Rows are one point carried round by a steady rotation, each followed by how many steps it has turned.
The counts run from 0 to 346.
[133 118 129 108 102 135 121 145 101 133  88 175 134 134 106 114 122 148
 106  68 118 101 103 137 136 108 138 139  66 117 160  97 153 105 111 127
 127 151 161 123 100 164 198 122 142  95 116 137  86 118 142  93 134 114
 114 105 143  78 202 116 135 127]	114
[116 120 120 104  80 103 117 158 119 151  96 172 137 100 142 141 155 136
  96  87 118 103 129 149 151 102 133 145  89  87 164  86 131 157 103 141
 175 125 151 116  94 138 172 133 126  96 124 101 145 122 143 159 125 112
 138  96 136 106 165 113 102 172]	138
[114 131 111 100  77 115 116 150 107 156  93 167 133 115 144 145 141 121
 105  76 112 103 139 154 141 102 141 143  92  81 177  80 139 150 112 137
 162 130 160 126  78 132 144 139 115  93 135  86 146 128 143 162 112  89
 143  88 148  91 169 124  96 168]	137
[162 141 131 118  90 140 122 147 137 117 108 180 105 107 127 150 115 130
 102  56 130  76 138 142 123 122 132 143  84 119 145  95 118 131 100 151
 168 131 167 166 110 141 174 101 134 151 114 128 134  88 157 129  83 100
 133 103 174 118 168 129 151 151]	267
[152 154 129 116  86 151 134 139  95 124 107 169 127 147 152 128 138 119
  71  83 116 113  90 112 130  96 156 145 105  99 165  85 108 138  98 112
 140 130 115 169 123 159 156 109 174 116 142 151 113 137 159 128 149  85
 131  84 151  90 205 128 124 138]	181
[157 137 151 104  78 159 124 181  99 167 132 167 170 127  98 125 134 143
  88  73 107 107 132 131 162 104 126 137 103 110 187  99 129 148  89 128
 162 137 132 125 105 152 125 124 168 126 130 118 131 156 143 103 110  75
 136 131 158 100 190 104 131 136]	22
[163 107 148 157  78 153 104 152 114  82 126 198 115 113 138 131 147 128
  95  88 116  98 114 140 143 130 153 140  83 100 146 108 134 150  95 147
 139 147 151 189 104 169 151 125 127  95 131 126 126 129 148 123 109  69
 143 100 146  97 158 149 140 151]	272
[126 121 114 114  89 153 130 146 106  86 109 164 104 106 125 148 160 119
 112  75 174  77 150 161 127 147 161 141 103  93 152 117 129 153 118 132
 148 157 157 178 100 166 121 115 127 137 138 125 132 127 149 142 126  58
  92 120 135 109 171 110 115 151]	202
[142 164 112 112  73 165 122 173  92 136 106 156 129 140 137 116 160  98
 111  50 134  79 115 141 141 125 159 154 113 112 140  95 108 125 142 126
 170 137 113 150 120 159 104 107 153 154 139 165 115 136 153 139 122  88
 115 126 189 106 158 103 100 137]	177
[122 116 138 120 106 184 130 143 103  85  83 196 140 142  97 107 151 139
 116  80 127  90 118 154 132 152 132 138  96  82 158 117 141 132 106 131
 171 165 178 150  98 152 148 128 131 149 118 100  82 118 143 103 142  79
 110 120 136 108 174 136  89 144]	121
[157 122 124 131  85 187 126 145 112 155 123 178 149  98 113 125 126 135
 104  52 102 125  98 151 140 102 101 143 108  93 156  84 131 144 101 124
 158 132 155 130 120 149  97 116 139 115 129 114 133 160 145  97  93  83
 155 118 160 117 161 127  99 172]	222
[123 135 126  97  89 111 119 154 140 153  94 189 138  79 138 136 144 149
  93  79 130 110 108 166 154 107 115 153  92  98 167  95 133 158  91 152
 171 132 142 124 105 134 177 122 134 101 110 113 147 117 140 153 124 111
 136  90 133 119 171 112 119 162]	139
[144 149  97 112  73 131 157 132 137 137 104 157 100  92 135  99 130 145
 108  85 148 120 126 153 107  90 143 110  88  76 174  90 145 120 118 129
  91 137 140 145  88 159 144 107 147 123 124 138 139 138 124 173 123  59
 120 125 117  89 163 114 111 145]	285
[151 151 134 136  51 190 154 130  98 178 101 173 154 115 115 114 135 121
  88  51 104 111 102 156 121  98 115 146 133 112 147 109 110 146  96 142
 165 119 173 137 121 149 105 104 161 141 147 116 106 157 141 122 117 110
 123 135 150 112 166 114  91 160]	96
[141 127 154 107  73 168 137 165 100 150 117 181 168 125 101 128 122 155
  74  74  90 118 128 146 147  98 123 135 118 112 185 104 131 163  91 134
 150 123 128 143 112 146 116 120 170 129 139 104 132 152 134 100 126  79
 128 113 165 101 181 123 139 132]	21
[125 135  87  99 105 148  98 142 109 134  90 173 115 123  90 135 140 108
 115  39 146  82 113 147 116 108 117 138 102 121 149  92 121 107 134 114
 144 139 128 138 121 146 132 121 139 119 123 164  87 106 131 105 135  90
 105 101 166 107 189  82 128 128]	109
[147 136 118 141  84 175 145 131 126  90 120 177 130  93 121 137 130 120
  93  78 159  92  97 148 130 131 125 144 109 114 156 100 114 139  97 154
 143 139 201 170 102 170 176 103 125 123 120 120 126 120 138 110 111 100
 103 116 127 104 165 142 113 156]	198
[148 124 120 126  65 148 124 146  82 171 116 138 138 132 122 143 162 101
 108  62 120  94 128 139 139 112 140 156 108 114 153  93 116 134 125 125
 134 141 129 164 124 185 102 125 142 100 164 146 106 158 156 116 116  77
 127 127 168  95 198 102 104 135]	102
[158 128 119 116 129 144 127 127  98 104  93 193 110 134 113 118 140 150
  82  73 125  99 116 151 100 115 131 127 101 103 138 112 131 124 103 140
 177 136 146 131 116 156 189  90 142 133 119 138 102 106 138 100 153  91
 120 120 138 112 216 117 123 147]	190
[154 145 131 120  76 171 140 154 131  73 111 177  93 102 127 124 143 127
 120  52 177  96 100 138 136 142 146 122 104 110 155  94 123 143 112 148
 139 161 151 167  87 151 136 121 130 134 117 151 133 127 143 164  90  54
 104 116 122 108 144 123 133 142]	277
[144 174  76  89 100 123 129 162 128 139  96 155 108 133 144 125 169 119
 112  89 150 100 124 134 139 115 144 122 111  75 173  73 111 147 121 132
 152 149 133 123  96 139 168 118 142 122 111 149 129 135 161 167 116  52
 117 114 125 106 185 113 110 139]	58
[149 182 117  97  76 155 158 169 116 151  97 153 145 159 115 110 146 109
  99  97 136 103 134 136 162 131 137 132 129 112 203  79 129 125 127 138
 141 153 144 161 103 145 136 128 177 140 126 139 139 119 154 127 126  58
 117 136 144 100 188 132  98 128]	251
[144 133 138 129  74 163 152 160 104 115 119 172  91 101 127 122 142 130
 101  59 171 117 101 129 134 109 158 111 111 109 174  90 137 146  78 122
 124 155 141 137  91 143 136 117 146 113 132 141 146 128 120 139 124  83
  77 116  88  91 142  94 147 157]	82
[162 137 122 138  89 146 130 162 126 116 139 184  98  73 132 130 107 137
  99  34 169  98 122 159 144 142 146 145 111 125 141  91 136 123 134 142
 174 131 155 150 112 164 141  93 133 122 102 140 142 116 125 116 118  74
 131 136 148 102 160  94 127 160]	74
[156 140 143 111  89 151 116 179 121 171 134 157 156 126 100 123 145 144
  97  75 128 101 121 143 168 113 111 135  98 117 184  92 137 151 101 141
 156 141 117 119 110 151 139 128 156 118 129 140 138 153 140 108 115  70
 130 151 149 116 192  85 123 131]	23
[139 154 136 113  78 176 134 121 111 153  95 168 123 116 117 154 137  93
 100  53 150 103  66 115 142 105 122 146 113 120 142  79 111 130  90 126
 134 143 145 166 120 136 140 122 173  95 144 158 108 119 144 110 121 112
 111  97 136 105 198  99 131 134]	106
[146 118 106 144 101 190 114 144 117 155 127 179 156  94 101 117 135 140
 100  57 134 115  99 142 148 117 103 136 104  89 156  93 131 146 102 122
 176 127 157 117 121 148 112 116 135 115 106 124 127 156 137  94 117  66
 149 126 150 112 172 108 103 160]	223
[141 126 151 140  62 142 141 151  81 162  79 185 111 132 126  96 185 125
 123  55 136 103 113 160 116 113 133 102 134 107 136  93 137 121  73 156
 124 133 142 139  97 125 136 110 130 113 126 115 122 134 113 165 116 102
 113 119 123  78 152 126 128 177]	162
[123 144 176 109  80 147 146 169 105 169  80 169 117 126 109 104 144 143
 112  68 135  98 117 137 163 127 142 133  98 122 166  98 169 110  86 149
 141 163 143 141  80 136 165 116 164 126 109 117 103  92 119 117 131 110
  98 126 139  82 157 112 123 140]	241
[168 141 156 125  75 163 145 167 114 115 115 182 128 107 141 131 142 121
 133  43 146 108 107 159 141 132 125 109 109 121 155  66 125 136 111 135
 132 155 126 156 107 138  85 121 130 113 106 141 133 141 136 145  73  67
 142 111 138 106 160 137 158 160]	152
[159 137 147 109  98 140 124 135 135 124  95 197 112 111 138 156 124 134
  92  63 126  81 114 140 128 118 115 137  94 116 139  93 114 140  81 163
 167 129 160 159 103 132 182 102 145 131 116 125 141  85 141 135 104 114
 135 106 159 119 178 122 158 148]	266
[130 112 115 124 101 184 133 152 114  90  99 173 150 119 100 126 142 150
 107 102 156  94 122 150 142 139 135 139 111 111 189 109 139 141  93 137
 135 158 173 171 107 150 177 121 150 136  95 112 108 146 150  94 122  58
 104 117 142 101 195 151 115 141]	123
[158 107 125 156  72 156 122 169  89  99 130 188 109  85 145 123 138 130
  94  72 150 106 117 148 129 122 165 139 108 115 149  98 141 143 124 126
 119 137 137 171 117 175 112 122 114  88 125 132 132 148 129 124 130  66
 132 104 133  81 149 137 142 165]	78
[146 153 101 113 100 147 121 145 104 130 110 167 166 160 151 128 140 109
  93  74 139  91 120 124 130 121 134 140 111  85 177  73 124 115 107 126
 170 124 144 156 129 120 162 103 150 143 128 129 134 119 138 153 135 102
 146 106 167 110 208 112 106 176]	257
[146 120 100 130 115 176 113 147 119 154 124 170 135  97  92 117 140 140
  94  53 150 111 107 145 144 134  98 136 123 103 153  95 127 146  93 127
 167 132 139 122 120 139 111 120 152 110  98 132 132 155 133  89 139  51
 144 129 135 121 181 102 110 141]	224
[147 146 152 113  74 152 159 148 103 142  93 163 136 132 115 109 162 120
 116  76 117 100 116 178 151 139 128 138 100 111 160 103 148 131 119 152
 149 172 180 162 117 173 128 124 125 140 152 120  96 119 139 131 129 103
  97 164 131 105 192 120  78 158]	321
[162 121 137 135  88 146 135 127 119 111  95 184  99 116 119 129 163 119
 103  82 121  97 100 154 131 143 129 139  98  99 126  98 136 148 111 163
 159 163 197 168 104 182 159 124 113 105 153 117 107 106 139 120 124  92
 110 137 103 107 176 131  94 163]	196
[149 135 145  91 103 141 115 144 156 116 100 192 110 102  98 124 145 149
 126  52 126  88 107 171 154 138  95 127  83 103 145  87 138 149 127 150
 174 166 136 130  99 156 125 132 125 121 114 135 110 115 151 148  91  70
 140 120 134 140 187 120 127 134]	345
[129 135 111 127  85 178 163 133 106 132  98 169 135  88 128 133 109 122
  95  57 183 130 112 151 138 130 130 153 119 111 175  85 143 119 116 113
 143 138 189 143 102 139 122 104 146 112 118 107 147 122 108 118 147  97
 109 112 115  91 158 110  93 167]	5
[132 137 103 130  67 151 138 141 118 144  89 181 113 102 135  85 180 125
 117  69 127 108  98 165 104  95 135 112 112  66 144 103 113 162  87 142
 149 137 149 113 106 147 141  98 126 122 124 121 124 150 140 180 114  99
 105 115 115  99 149 126 109 175]	288
[123 119 119 130  89 148 117 150  90 141  60 177 114 122 100 116 166 122
 128  55 125  96 134 155 121 119 140 123  99 112 140  89 169 102  95 118
 121 151 114 162 103 119 108 139 129 120 121 122 112  95 110 111 151  80
 112 102 154  91 156  92 142 158]	236
[162 147 157 114  85 151 143 164 129 127 112 189  96 108 127 136 146 134
 126  40 153 112 111 158 155 130 124 111 114 130 153  69 135 139 108 149
 146 163 115 148 106 143 101 123 141 111 116 146 131 129 142 142  92  50
 138 118 117 114 153 127 153 142]	151
[149 140 102 119  70 111  86 137 108 147 108 178 125 151 130 123 161 104
  96  70  98  87 123 142 131 107 130 130  95 103 144  72 118 134 114 148
 157 116 171 144  95 139 176 128 110 100 139 126 114 100 140 145 108  98
 140 102 144  97 181 134 121 157]	263
[158 141  99 125  81 137 150 142 124 127 116 157 117 100 134 104 140 154
 105  88 153 114 115 144 114  94 149 113  89  80 188 107 135 119  98 130
  88 141 133 144 109 153 158  94 160 117 111 146 151 150 126 168 129  56
 111 113 117  91 179 119 127 152]	284
[163 143 125 143  87 148 133 160 125 122 142 178 113  73 140 136 105 134
  89  39 158  99 119 150 139 135 141 147 111 129 148  87 117 126 108 149
 170 127 172 143 105 160 149  91 142 122 103 128 149 126 132 104 100  88
 131 130 143 100 153 124 135 159]	73
[138 141 135  94  97 123 146 145 160 155  94 194 122  68 139 143 115 142
  93  67 129 108 113 169 152 100 119 145  88 107 163  86 134 157  85 145
 158 138 138 132 109 138 165 119 154 121 105 108 151 103 139 148 118 107
 130  87 141 127 167 118 138 165]	140
[134 131 136 137  97 174 124 180 103 128  98 177 174 146 111  88 175 136
  96 104 124  93 102 142 164 126 127 146 119 101 185 110 130 148  82 129
 153 158 134 162 117 151 159 124 159 134 106 119 112 134 145 110 156  76
 104 117 160 114 159 138 106 145]	248
